In the data rows, 128 means zero.
What is the hidden score of each row? Scores go from 0 to 20, and 10 is about the middle. The score is a weighted sum of the row's numbers plus the product of two more (or one squared), each taken from its middle value.
tensor([131, 139, 141, 146, 132, 124, 135, 112, 128, 100, 146, 143, 142, 106,  79, 120, 121, 118, 141]) -> 10
tensor([137, 120, 131, 110, 154, 116, 124, 131, 104, 138, 103, 140,  99, 137, 149, 141, 128, 137, 138]) -> 10
tensor([111, 106, 125, 115, 145, 111, 147, 114, 114, 101,  97, 132, 108, 137, 136, 148, 122, 138, 118]) -> 8
tensor([155, 131, 139, 175, 121, 129, 183, 121, 132, 112, 158, 148, 176,  97, 102, 139, 141, 139, 108]) -> 18
tensor([183, 157, 163, 176, 136, 157, 185,  94,  92, 110, 151,  63, 138, 124, 114, 149, 159, 144, 117]) -> 12
tensor([121, 142,  76, 108,  74, 175,  76, 147, 206, 177, 163, 168, 156, 136, 117,  97, 147,  89, 130]) -> 18
tensor([145, 164, 107, 118, 116, 141, 127, 157, 133, 162, 151, 116, 120, 112, 107, 129, 133, 123, 139]) -> 7
tensor([124, 123, 160, 148, 116, 146, 145,  90,  88, 115, 113,  93, 107, 151, 139, 135, 126, 126, 120]) -> 10
tensor([ 95, 115, 133, 124, 105, 134, 125, 114, 147, 127, 118, 127, 143, 134, 130, 127, 139, 111, 112]) -> 10
tensor([116, 105, 112, 102, 131, 119, 137, 114, 146,  95, 106, 133, 114, 124, 132, 145, 129, 123, 121]) -> 7
tensor([170, 163,  99, 113, 112, 177, 121, 129, 148, 149, 157,  62, 121, 137, 123, 128, 153, 135, 118]) -> 9
tensor([ 99, 107,  92,  82, 142,  89, 120, 155, 128, 131,  88, 163,  77, 136, 165, 152, 113, 145, 124]) -> 5
tensor([169, 154, 128, 162, 127, 123, 150, 131, 146, 134, 162, 116, 143, 119, 107, 125, 124, 123, 105]) -> 15
tensor([117, 119, 150, 182, 127, 108,  96, 121, 100, 109, 145, 151, 163, 104, 107,  98, 139, 133, 161]) -> 10
tensor([ 96, 106, 137, 127, 121, 104, 135, 107, 124,  87, 112, 121, 126,  92, 125, 135, 118, 104, 103]) -> 7
tensor([163, 152, 160, 178, 134, 121, 157, 126,  87, 109, 151, 156, 161,  87,  99, 127, 140, 129, 154]) -> 9
tensor([ 82, 123, 157, 127, 105, 134, 159,  94, 111,  94,  90,  87, 115, 154, 125, 153, 138, 131, 128]) -> 5
tensor([139, 132, 144, 182, 106, 116, 177, 116, 126,  95, 141, 147, 131, 118,  91, 136, 145, 150, 114]) -> 14
tensor([163, 145, 130, 110, 153, 128, 114, 121, 131, 138, 116, 135, 115, 132, 146, 142, 133, 126, 127]) -> 11
tensor([116,  99,  78, 118,  70, 125, 109, 190, 193, 174, 163, 163, 129, 125, 111, 116, 114, 150, 112]) -> 19
tensor([141, 137, 137, 137, 143, 142, 108, 136, 108, 120, 138, 122, 151, 124, 131, 104, 105, 117, 148]) -> 16
tensor([129, 125, 124, 107, 153, 137,  96, 122, 118, 133, 110, 119, 119, 160, 150, 128, 126, 134, 153]) -> 12
tensor([129, 131, 139, 140, 139, 134, 130, 114, 110, 138, 125, 117, 128, 132, 125, 112, 136, 113, 115]) -> 12
tensor([154,  89, 148, 203, 104, 101, 175, 119, 153,  72, 176, 165, 197,  81,  72, 130, 172, 152, 121]) -> 18
tensor([ 67, 136, 136, 120, 132, 124, 119, 135, 123, 143, 117, 128, 131, 120, 153, 128, 130, 119, 129]) -> 4
tensor([154, 123, 123, 162, 111, 127, 150, 144, 153, 125, 167, 152, 167,  82,  96, 124, 129, 146, 115]) -> 16
tensor([136, 115,  81,  77, 164, 100,  91, 156, 170, 152, 109, 172, 111, 130, 151, 130, 106, 118, 108]) -> 14
tensor([107, 117, 102, 115, 136,  85, 117, 151, 142, 133, 104, 162,  99, 129, 149, 141, 109, 129, 105]) -> 9
tensor([ 80, 126, 148, 136,  89, 138, 144, 136, 165, 140, 128, 123, 117, 145, 106, 144, 144, 138, 117]) -> 10
tensor([136, 146, 164, 149, 103, 161, 171,  71,  94, 127, 109,  57, 112, 188, 151, 148, 144, 160, 107]) -> 12
tensor([130, 162, 114, 112, 134, 133, 105, 154, 128, 166, 131, 133, 134, 121, 121, 117, 136, 125, 138]) -> 9
tensor([151, 144, 154, 152, 144, 114, 125, 135, 101, 135, 137, 142, 138, 115, 129, 116, 109, 125, 144]) -> 7
tensor([144, 108, 147, 133, 131, 138, 131, 103, 109, 105, 145, 131, 152, 112, 109, 129, 125, 118, 150]) -> 11
tensor([ 97, 105, 146, 131, 110, 133, 135, 111, 125, 101, 110, 122, 129, 115, 129, 138, 124, 115, 118]) -> 7
tensor([ 87, 131, 140, 123, 103, 137, 118, 117, 133, 128, 118, 115, 129, 127, 127, 122, 128, 113, 115]) -> 6
tensor([128, 123,  96, 116, 102, 144,  83, 165, 158, 177, 172, 129, 141, 132, 106, 103, 126, 139, 124]) -> 16
tensor([151, 162, 133, 130, 156, 127, 127, 135, 117, 150, 121, 142, 112, 131, 144, 129, 130, 134, 133]) -> 11
tensor([ 80, 127, 137, 136, 114, 121, 125, 110, 116, 141, 116, 123, 123, 136, 135, 125, 125, 122, 132]) -> 8
tensor([163, 171, 140, 148, 156, 111, 135, 158,  87, 142, 147, 124, 152, 111, 117, 114, 133, 141, 163]) -> 9
tensor([ 99, 128, 158, 124, 106, 142, 170,  88,  97,  90, 103,  86, 131, 169, 123, 147, 153, 142, 130]) -> 7
tensor([126, 105, 135, 101, 149, 106, 123, 133, 117, 133, 101, 125, 107, 138, 156, 153,  95, 133, 120]) -> 9
tensor([122, 139, 125, 117, 140, 112, 118, 163, 129, 150, 126, 137, 126, 147, 105, 132, 119, 124, 122]) -> 9
tensor([130, 122, 127, 127, 144, 141, 124, 133, 109, 139, 132, 106, 126, 143, 115, 123, 117, 110, 152]) -> 13
tensor([ 93, 152, 104, 109, 100, 120, 112, 144, 134, 170, 135, 143, 119, 128, 125, 120, 143, 115, 122]) -> 8
tensor([140, 134, 157, 166, 151, 116, 137, 118,  80, 111, 138, 148, 137, 108, 103, 114, 123, 111, 141]) -> 10
tensor([109,  93, 162, 129, 125, 147, 137,  78, 103,  93,  78, 138, 121, 175, 165, 158, 126, 161, 152]) -> 16
tensor([108, 117,  94, 125,  67, 104, 129, 171, 188, 161, 149, 152, 125, 126, 108, 124, 120, 134,  93]) -> 13
tensor([ 83,  83, 151, 113,  93, 121, 137, 101, 121,  86, 116, 117, 124, 125, 104, 141, 109, 116, 117]) -> 5
tensor([119, 103, 188, 152, 144, 124, 137, 104,  80, 109, 108, 136, 148, 149, 142, 127, 113, 137, 158]) -> 9
tensor([ 91, 157, 102, 107,  82, 121, 132, 175, 143, 169, 127, 150, 104, 138, 136, 116, 130, 141, 130]) -> 5
tensor([125, 141, 118, 126, 153, 119, 114, 122, 120, 136, 122, 139, 122, 118, 128, 132, 138, 112, 131]) -> 9
tensor([ 77, 132, 137, 124,  82, 133, 145, 104, 130,  87,  92, 105, 105, 158, 123, 149, 134, 135, 131]) -> 1
tensor([127, 128, 111, 109, 152, 101, 112, 148, 131, 159, 113, 142, 110, 144, 160, 125, 123, 136, 126]) -> 11
tensor([113, 113, 164, 126, 122, 153, 144,  94, 108, 111, 105,  95, 124, 150, 137, 134, 118, 136, 140]) -> 10
tensor([117, 110, 121, 111, 135, 103, 110, 145, 110, 147, 116, 163, 127, 121, 138, 117, 127, 132, 146]) -> 9
tensor([141, 136, 158, 141, 148, 134, 122, 107, 111, 123, 123, 127, 120, 130, 141, 133, 124, 116, 132]) -> 10
tensor([135, 114, 178, 152, 138, 130, 134, 103, 104, 123, 131, 128, 139, 131, 131, 116, 164, 132, 126]) -> 8
tensor([126, 111, 133, 113, 181, 118, 130, 123, 128, 114,  98, 148, 111, 126, 144, 144, 121, 131, 136]) -> 11
tensor([171, 140, 134, 134, 144, 167, 151, 101, 115, 119, 131,  87, 128, 153, 114, 134, 138, 115, 118]) -> 16
tensor([113, 116,  82, 108,  91, 170,  80, 133, 171, 143, 172, 137, 176, 108, 100, 103, 136, 107, 137]) -> 11
tensor([159, 138, 139, 173, 154, 107, 150, 114, 128, 100, 160, 167, 174,  96,  90, 112, 132, 128, 123]) -> 16
tensor([152, 157, 156, 143, 129, 156, 150, 106, 111, 136, 145,  93, 138, 116, 118, 141, 135, 140, 117]) -> 11
tensor([159, 140, 120, 130, 138, 159, 110, 127, 107, 129, 147, 109, 156, 121, 110, 100, 126, 129, 152]) -> 15
tensor([146, 151, 140, 144, 133, 139, 169, 128, 115, 116, 136, 116, 120, 123,  97, 148, 130, 141, 115]) -> 10
tensor([137, 123, 158, 135, 139, 142, 161, 101, 112, 117, 120,  94, 125, 153, 123, 137, 133, 123, 103]) -> 13
tensor([129, 108, 153, 156, 123, 103, 175, 105, 110,  82, 129, 144, 143, 120,  91, 137, 130, 139, 116]) -> 11
tensor([101, 145,  86,  82, 127, 104, 102, 180, 143, 159, 107, 142,  84, 130, 152, 143, 138, 129, 141]) -> 1
tensor([126, 143,  89, 100, 101, 163,  73, 138, 152, 151, 152, 104, 147, 120, 137, 100, 133,  80, 127]) -> 13
tensor([148, 112, 133, 128, 149, 152, 104, 123, 113, 107, 116, 130, 145, 164, 156, 119, 116, 141, 168]) -> 18
tensor([147, 137, 163, 143, 132, 164, 163,  64, 102, 103,  99,  80, 112, 188, 153, 158, 144, 146, 130]) -> 13
tensor([153, 150, 136, 140, 176, 116, 152, 135, 120, 132, 112, 123, 115, 111, 121, 130, 120, 127, 108]) -> 13
tensor([126, 159, 138, 115, 120, 145, 154, 144, 122, 145, 129, 109, 105, 154, 129, 149, 117, 139, 125]) -> 7
tensor([166, 167, 135, 163, 113, 156, 169, 132, 127, 108, 168, 109, 143, 104,  91, 142, 150, 135, 130]) -> 9
tensor([150, 140, 122, 129, 119, 163, 127, 145, 166, 142, 157, 100, 127, 115, 112, 127, 136, 121, 116]) -> 10
tensor([ 99, 103,  90, 104,  70, 136, 104, 139, 186, 140, 147, 145, 147, 115, 114, 106, 139, 103, 105]) -> 10
tensor([102,  98, 120, 115, 166, 103,  85, 127, 118, 136, 106, 159, 133, 123, 167, 134, 122, 125, 151]) -> 11
tensor([111, 117, 122, 129,  83, 129, 117, 168, 182, 163, 156, 145, 115, 132, 108, 124, 150, 145, 116]) -> 17
tensor([117, 126, 151, 144, 120, 153, 169,  93,  92, 119, 113,  90, 127, 154, 122, 133, 131, 118, 123]) -> 10
tensor([147, 125, 100, 117, 173,  91, 115, 159, 144, 152, 109, 150,  77, 126, 163, 135, 133, 136, 128]) -> 8
tensor([111, 125, 133, 138, 114, 106, 150, 125, 144, 104, 122, 128, 120, 108, 103, 127, 125, 133,  94]) -> 7
tensor([136, 134, 127, 121, 151, 133, 132, 127, 135, 126, 110, 124, 122, 127, 125, 123, 127, 115, 121]) -> 13
tensor([122, 131,  70,  97, 142,  83, 112, 183, 155, 153, 101, 190,  93, 133, 177, 135, 122, 174, 123]) -> 8
tensor([154, 124, 153, 185, 131, 127, 154,  89,  99, 105, 151, 126, 156,  94, 103, 130, 131, 159, 131]) -> 17
tensor([146, 139, 153, 146, 137, 145, 149,  90, 107, 128, 124,  88, 114, 150, 130, 141, 130, 112, 106]) -> 13
tensor([128, 125, 132, 131, 152, 155, 112, 104, 107, 123, 122,  90, 131, 109, 146, 128, 120, 139, 141]) -> 4
tensor([100, 117, 135, 130, 101, 125, 144, 127, 152, 113, 121, 126, 114, 128, 100, 135, 133,  99, 136]) -> 6
tensor([123, 133, 126, 111, 141, 118, 103, 128, 120, 138, 106, 124, 120, 130, 150, 125, 117, 141, 148]) -> 9
tensor([125, 117, 110, 101, 154, 117, 102, 135, 123, 147, 108, 130, 128, 140, 155, 132, 104, 101, 132]) -> 15
tensor([149, 148, 158, 172, 133, 128, 141, 121,  90, 111, 148, 115, 161, 105, 107, 115, 144, 139, 138]) -> 10
tensor([138, 124, 135, 125, 135, 123, 131, 115, 128, 110, 124, 138, 131, 110, 111, 120, 132, 109, 126]) -> 10
tensor([ 99, 117, 100, 108, 115,  91, 127, 147, 148, 133, 104, 152,  95, 129, 145, 139, 121, 127, 109]) -> 6
tensor([123, 111,  97,  89, 178,  75, 121, 143, 134, 123,  73, 154,  96, 140, 186, 143, 108, 171, 138]) -> 8
tensor([150, 117, 142, 139, 165, 136, 109, 133,  98, 117, 118, 134, 138, 128, 129, 134, 109, 134, 159]) -> 14
tensor([138, 146, 105, 124, 109, 134, 106, 159, 156, 164, 169, 124, 154, 115, 121, 105, 148, 130, 124]) -> 10
tensor([138,  91, 127, 167, 111, 126, 160, 108, 150,  62, 154, 140, 166,  89,  43, 113, 109, 141, 112]) -> 11
tensor([157, 172, 127, 132, 135, 160, 151, 136, 124, 144, 145,  89, 123, 116, 116, 137, 125, 133, 114]) -> 9
tensor([111, 140, 117, 115, 135, 100, 115, 168, 153, 161, 123, 141, 109, 123, 143, 118, 129, 130, 137]) -> 6
tensor([112, 123, 113,  94, 124,  87, 130, 147, 131, 136,  93, 140, 105, 151, 161, 150,  95, 164, 117]) -> 7
tensor([162, 161, 149, 192, 127, 106, 173, 109, 113, 103, 159, 136, 132, 110,  98, 141, 141, 118, 105]) -> 12
tensor([133, 142, 105, 114, 139, 152,  94, 131, 121, 141, 134, 113, 133, 117, 134, 123, 138, 106, 148]) -> 8
tensor([118, 118,  93,  97, 150,  86, 124, 157, 139, 127,  96, 150,  85, 117, 151, 157, 127, 134, 116]) -> 4
tensor([137, 119, 147, 131, 138, 134, 101, 113, 110, 124, 115, 135, 149, 138, 161, 137, 116, 138, 166]) -> 12
tensor([107, 122, 133, 130, 112, 127, 128,  92, 135, 100, 115, 115, 145, 141, 127, 124, 130, 109, 116]) -> 12
tensor([109, 126, 135, 138, 123, 130, 132,  81, 124, 126, 118, 115, 121, 129, 144, 121, 126, 119, 126]) -> 8
tensor([134, 105,  92, 115,  84, 165, 100, 155, 186, 154, 172, 135, 128, 122,  89,  95, 125, 114, 116]) -> 15
tensor([112, 102, 110, 116, 137,  93, 133, 151, 145, 119, 116, 161, 110, 121, 127, 132, 120, 126, 100]) -> 10
tensor([135,  87, 122, 147, 103, 127, 131, 127, 162, 123, 159, 143, 145,  94,  90, 130, 136, 116, 113]) -> 16
tensor([122, 159, 134, 117, 140, 128, 130, 149, 123, 150, 133,  99, 109, 150, 132, 124, 119, 122, 107]) -> 8
tensor([135, 157, 137, 143, 116, 163, 151, 132, 127, 113, 144, 112, 126, 117,  91, 139, 136, 116, 116]) -> 8
tensor([118, 112, 105, 104, 153,  86, 128, 119, 132, 126,  98, 153, 101, 124, 154, 153, 123, 145, 103]) -> 11
tensor([126, 128,  99,  86, 162,  95, 115, 169, 130, 152, 104, 166, 106, 132, 163, 133, 111, 126, 137]) -> 9
tensor([156, 140, 155, 193, 123, 113, 156, 119, 103, 101, 159, 153, 161, 100,  92, 117, 127, 129, 137]) -> 13
tensor([150, 129, 153, 156, 151, 130, 117, 114,  83, 107, 136, 143, 154, 124, 147, 122, 116, 112, 161]) -> 12
tensor([120, 166, 112,  97, 136, 112, 114, 158, 128, 159, 120, 146, 108, 128, 141, 118, 128, 131, 154]) -> 4
tensor([144, 120, 119, 133, 161, 169, 103, 106, 105, 121, 104, 120, 118, 158, 167, 126, 111, 143, 160]) -> 4
tensor([ 93, 119,  90, 113,  91, 117, 121, 180, 182, 169, 138, 132, 114, 139, 112, 131, 131, 146, 109]) -> 7
tensor([146, 129, 145, 125, 164, 128, 100, 119, 106, 129, 124, 132, 142, 127, 150, 116, 111, 124, 141]) -> 11
tensor([132, 101, 145, 131, 153, 140, 116, 104, 113, 102, 112, 134, 133, 139, 149, 142, 116, 131, 156]) -> 13
tensor([105, 119, 146, 119, 117, 130, 125, 104, 122, 107, 108, 111, 119, 130, 137, 130, 130, 115, 121]) -> 7
tensor([133, 138, 128, 121, 153, 102, 113, 168, 131, 144, 113, 143, 108, 134, 158, 138, 132, 131, 126]) -> 8
tensor([115, 122,  86,  96,  73, 176,  81, 155, 182, 166, 169, 121, 159, 135, 107,  90, 148, 109, 132]) -> 12
tensor([154, 124, 142, 123, 155, 119, 122, 139, 117, 134, 118, 129, 123, 134, 151, 116, 119, 127, 138]) -> 12
tensor([137, 157, 125, 135, 133, 117, 113, 130, 112, 147, 132, 113, 127, 119, 123, 116, 126, 113, 128]) -> 9
tensor([103, 139, 114, 110, 138, 108, 142, 142, 123, 145, 119, 150, 127, 110, 118, 134, 137, 118, 126]) -> 7
tensor([132, 142, 109, 113, 149, 105, 113, 155, 127, 158, 114, 153, 118, 133, 154, 130, 124, 145, 135]) -> 11
tensor([144, 101, 144, 168, 124, 123, 135, 112, 108, 107, 157, 134, 159,  99, 105, 126, 124, 136, 124]) -> 16
tensor([128, 152, 102, 121, 152,  89,  98, 164, 113, 167, 130, 156, 126, 130, 133, 104, 124, 138, 152]) -> 9
tensor([ 85, 128, 168, 128, 116, 145, 175,  97, 102,  95,  94, 102, 110, 166, 133, 137, 130, 149, 126]) -> 6
tensor([130, 128, 122, 125, 171, 107, 127, 131, 127, 123, 113, 137, 103, 118, 125, 145, 120, 123, 131]) -> 8
tensor([ 99, 140,  73,  96,  59, 146,  87, 191, 173, 187, 173, 149, 135, 136, 115,  89, 153, 122, 149]) -> 8
tensor([139, 153, 136, 133, 144, 128, 127, 106, 128, 148, 115, 119, 122, 136, 147, 139, 124, 115, 106]) -> 13
tensor([127, 108, 145, 122, 122, 148, 132,  79, 119, 106, 107, 101, 126, 169, 135, 144, 123, 148, 131]) -> 14
tensor([ 76, 116, 142, 113,  96, 122, 153, 109, 127, 104,  95, 117,  95, 152, 144, 144, 122, 129,  93]) -> 5
tensor([129, 118, 165, 159, 115, 136, 170, 115, 126, 102, 150, 124, 132,  95,  84, 136, 136, 132, 111]) -> 11
tensor([131, 126, 143, 149, 148, 134, 103, 114,  99, 119, 132, 128, 145, 109, 134, 115, 126, 129, 175]) -> 10
tensor([154, 152, 147, 140, 145, 127, 141, 127, 111, 134, 135,  74, 125, 139, 122, 132, 126, 123, 120]) -> 15
tensor([151, 133, 130, 165,  97, 136, 154, 118, 159, 121, 153, 114, 120, 121, 105, 142, 142,  92,  94]) -> 11
tensor([124, 143, 104, 116, 129, 134, 110, 135, 143, 153, 136, 123, 118, 114, 118, 109, 113, 102, 118]) -> 9
tensor([150, 136, 150, 160, 148,  90, 129, 140,  98, 122, 135, 163, 144,  96, 102,  95, 127, 116, 159]) -> 7
tensor([141, 120, 112, 100, 176,  95, 115, 144, 128, 143,  98, 144, 106, 147, 153, 139, 120, 145, 127]) -> 13
tensor([ 90, 114, 175, 135, 113, 135, 159,  92, 101, 102, 104, 118, 123, 158, 130, 136, 128, 143, 125]) -> 9
tensor([122, 146, 108, 111, 148, 103, 124, 148, 120, 137, 108, 147,  97, 135, 149, 127, 130, 141, 130]) -> 7
tensor([156, 151, 132, 128, 129, 131, 117, 135, 132, 158, 143, 105, 114, 143, 119, 129, 118, 126, 114]) -> 10
tensor([136, 139, 122, 125, 155, 108, 111, 145, 137, 145, 118, 143, 107, 121, 154, 137, 137, 137, 126]) -> 9
tensor([136, 149, 136, 125, 146, 125, 126, 129, 127, 144, 126, 124, 103, 128, 109, 127, 131, 100, 109]) -> 9
tensor([110, 152, 114, 119,  92, 136, 103, 156, 169, 175, 146, 124, 114, 136, 115, 111, 141, 114, 115]) -> 8
tensor([100, 122, 136, 127, 148, 114, 137, 113, 119, 105, 105, 144, 121, 132, 125, 122, 138, 130, 127]) -> 8
tensor([154,  98, 144, 170,  96, 134, 171, 117, 136,  98, 179, 118, 180,  93,  86, 145, 165, 141, 124]) -> 15
tensor([155, 132, 150, 189, 126, 125, 154, 115, 114,  93, 171, 148, 196,  81,  94, 126, 152, 124, 148]) -> 14
tensor([127, 139, 133, 122, 142, 127, 103, 143, 109, 143, 135, 137, 135, 122, 128, 122, 108, 118, 157]) -> 8
tensor([132, 150, 138, 127, 149, 127, 140, 142, 110, 131, 124, 125, 124, 139, 125, 138, 129, 118, 117]) -> 10
tensor([142, 103, 152, 163, 131,  95, 120, 108,  96,  99, 144, 152, 167,  88, 101, 118, 125, 124, 148]) -> 9
tensor([160,  97, 126, 157,  98, 114, 133, 133, 165, 124, 158, 148, 180,  96,  95, 119, 143, 144, 111]) -> 18
tensor([138, 106, 155, 158, 124, 123, 121, 110,  97,  97, 138, 138, 163, 114, 121, 107, 120, 122, 168]) -> 11
tensor([135, 139, 104, 110,  87, 152,  99, 156, 199, 164, 161, 125, 152, 137, 115, 119, 151, 106, 117]) -> 12
tensor([131, 103, 194, 163, 142, 127, 122, 117, 107, 106, 138, 148, 161, 107, 120, 111, 116, 124, 175]) -> 5
tensor([132, 119, 145, 133, 139, 138, 103, 103,  96, 136, 119, 106, 136, 158, 145, 116, 114, 126, 142]) -> 14
tensor([ 99, 125, 148, 141, 136, 126, 129, 106, 118, 112, 110, 109, 130, 116, 118, 125, 126, 122, 136]) -> 7
tensor([138, 130, 135, 126, 150, 136, 101, 119,  99, 134, 121, 134, 125, 141, 141, 118, 101, 129, 186]) -> 11
tensor([ 93, 126, 107, 110, 107, 133, 143,  98, 125,  97, 102, 107, 130, 143, 129, 136, 134, 126, 120]) -> 4
tensor([133, 147, 112, 102, 120, 158,  91, 135, 139, 135, 146, 124, 157, 116, 138, 106, 115, 106, 138]) -> 12
tensor([135, 125,  86,  93,  69, 183,  83, 138, 172, 176, 176, 103, 161, 124, 111,  91, 139, 109, 128]) -> 13
tensor([116, 122,  92, 133,  84, 155,  96, 156, 167, 169, 154, 138, 155, 117, 127, 108, 143,  99, 120]) -> 10
tensor([115, 128,  88,  76, 160,  75, 107, 175, 135, 152, 100, 150,  93, 159, 164, 146, 124, 147, 135]) -> 7
tensor([141, 150,  93, 116, 108, 160, 102, 172, 146, 163, 164, 124, 143, 120, 108, 103, 128, 120, 129]) -> 11
tensor([127, 127, 102, 108, 148,  90, 120, 149, 132, 144, 104, 144,  95, 128, 166, 127, 112, 141, 115]) -> 8
tensor([145, 130, 144, 179, 120, 114, 164, 116, 129,  90, 160, 145, 179,  80,  76, 145, 129, 140, 137]) -> 12
tensor([111, 118, 152, 125, 150, 118, 119, 116, 125, 108, 115, 146, 117, 111, 128, 135,  92, 118, 146]) -> 8
tensor([104, 105,  95,  94, 144,  92, 124, 143, 126, 129,  88, 165,  96, 139, 163, 143, 119, 139, 126]) -> 7
tensor([129,  97, 156, 169, 145, 113, 129, 114, 102,  80, 140, 154, 160,  95, 114, 100, 123, 127, 170]) -> 12
tensor([144, 116, 149, 136, 154, 139,  84, 124, 100, 129, 135, 145, 145, 120, 144, 108, 123, 110, 144]) -> 10
tensor([147, 150, 129, 135, 158, 106, 129, 135, 116, 140, 121, 129, 113, 134, 139, 115, 117, 121, 115]) -> 12
tensor([132, 139, 114, 122, 155,  90, 117, 159, 128, 151, 115, 144, 104, 120, 154, 125, 114, 133, 126]) -> 9
tensor([132, 145, 128, 111, 142, 134, 111, 138, 124, 144, 122, 110,  89, 145, 120, 115, 126, 112, 117]) -> 8
tensor([162, 122, 124, 117,  93, 157, 108, 122, 169, 141, 168,  95, 158, 113, 124, 116, 142, 108, 115]) -> 11
tensor([149, 147, 147, 153, 138, 119, 141, 135, 100, 138, 145, 126, 148, 108, 107, 123, 132, 138, 147]) -> 9
tensor([129, 138, 144, 128, 135, 133, 126, 112, 135, 126, 117, 115, 127, 124, 125, 122, 100, 117, 130]) -> 12
tensor([133, 111,  85,  90, 172,  76, 114, 174, 148, 152,  93, 163,  93, 145, 174, 137, 103, 141, 124]) -> 12
tensor([ 86, 121, 139, 111, 131, 119, 140, 125, 123, 125, 104, 137, 101, 135, 154, 148, 122, 140, 125]) -> 7
tensor([126, 102, 139, 124, 141, 127, 109, 116, 105, 134, 141, 127, 128, 133, 134, 116, 106, 116, 137]) -> 11
tensor([154, 141, 136, 136, 119, 148, 152, 122, 127, 116, 146, 103, 131,  96, 110, 139, 131, 120, 104]) -> 9
tensor([124, 118,  92,  88, 154,  76, 108, 160, 140, 140,  92, 160,  77, 127, 178, 144, 112, 159, 136]) -> 5
tensor([162, 151, 141, 164, 136,  97, 166, 120, 119,  97, 152, 154, 146,  87,  75, 120, 128, 134, 112]) -> 9
tensor([149, 161, 139, 158, 101, 132, 164, 100, 142, 103, 158, 121, 152, 110, 101, 136, 151, 134, 124]) -> 9
tensor([100, 122, 125, 127, 121, 110, 139, 142, 131, 125, 107, 124, 105, 123, 143, 120, 110, 131, 114]) -> 6
tensor([118, 127, 134, 148, 114, 118, 136, 123, 136, 126, 132, 133, 122, 100, 110, 103, 129, 119, 117]) -> 8
tensor([132,  96, 150, 176, 123,  95, 152, 107, 144,  89, 143, 189, 159,  83,  66, 107, 138, 132, 122]) -> 18
tensor([123, 123, 135, 134, 107, 132, 130, 112, 136, 130, 131, 118, 128, 113, 111, 134, 126, 112,  99]) -> 11
tensor([159, 135, 150, 145, 117, 151, 145, 114, 102, 129, 142, 109, 137, 124, 126, 142, 135, 110, 120]) -> 11
tensor([ 73, 112, 147, 111, 102, 142, 154,  92, 133,  98, 106, 107, 121, 154, 124, 149, 120, 128, 123]) -> 6
tensor([143, 150, 145, 138, 130, 119, 137, 129, 120, 131, 147, 130, 149, 103, 106, 117, 126, 127, 129]) -> 6
tensor([112,  91,  93,  86, 170,  88, 106, 142, 137, 132,  83, 161, 102, 137, 174, 152, 114, 151, 140]) -> 8
tensor([131, 153, 103, 108, 172, 105,  99, 152, 128, 144, 116, 147, 105, 123, 132, 140, 128,  98, 134]) -> 9
tensor([142, 118,  83,  86, 170,  87, 103, 155, 140, 139,  92, 153,  86, 147, 178, 144, 120, 149, 123]) -> 10
tensor([129, 133, 138, 127, 144, 122, 110, 120, 112, 135, 124, 133, 128, 123, 148, 153, 117, 161, 128]) -> 13
tensor([117, 102, 117, 101, 145,  98, 116, 127, 111, 139,  98, 144, 120, 140, 171, 131, 115, 136, 135]) -> 11
tensor([151, 133, 104,  92, 154,  92, 117, 166, 149, 146,  95, 140, 103, 147, 163, 137, 107, 143, 124]) -> 14
tensor([140, 123, 113, 121, 102, 147, 107, 134, 175, 154, 156, 139, 142, 128,  96,  99, 139, 131, 105]) -> 18
tensor([112, 116, 130, 112, 134, 111, 101, 146, 126, 158, 115, 127, 125, 139, 149, 120, 137, 119, 139]) -> 8
tensor([151, 144, 131, 125, 135, 124, 138, 141, 127, 147, 145, 127, 119, 109, 109, 137, 113, 137, 114]) -> 10
tensor([172, 157, 138, 152, 156, 155, 170, 111,  96, 131, 146,  69, 117, 153, 116, 137, 153, 114, 115]) -> 14
tensor([113, 133, 110, 110, 143, 103, 107, 149, 133, 159, 117, 145, 117, 127, 145, 128, 112, 111, 128]) -> 9
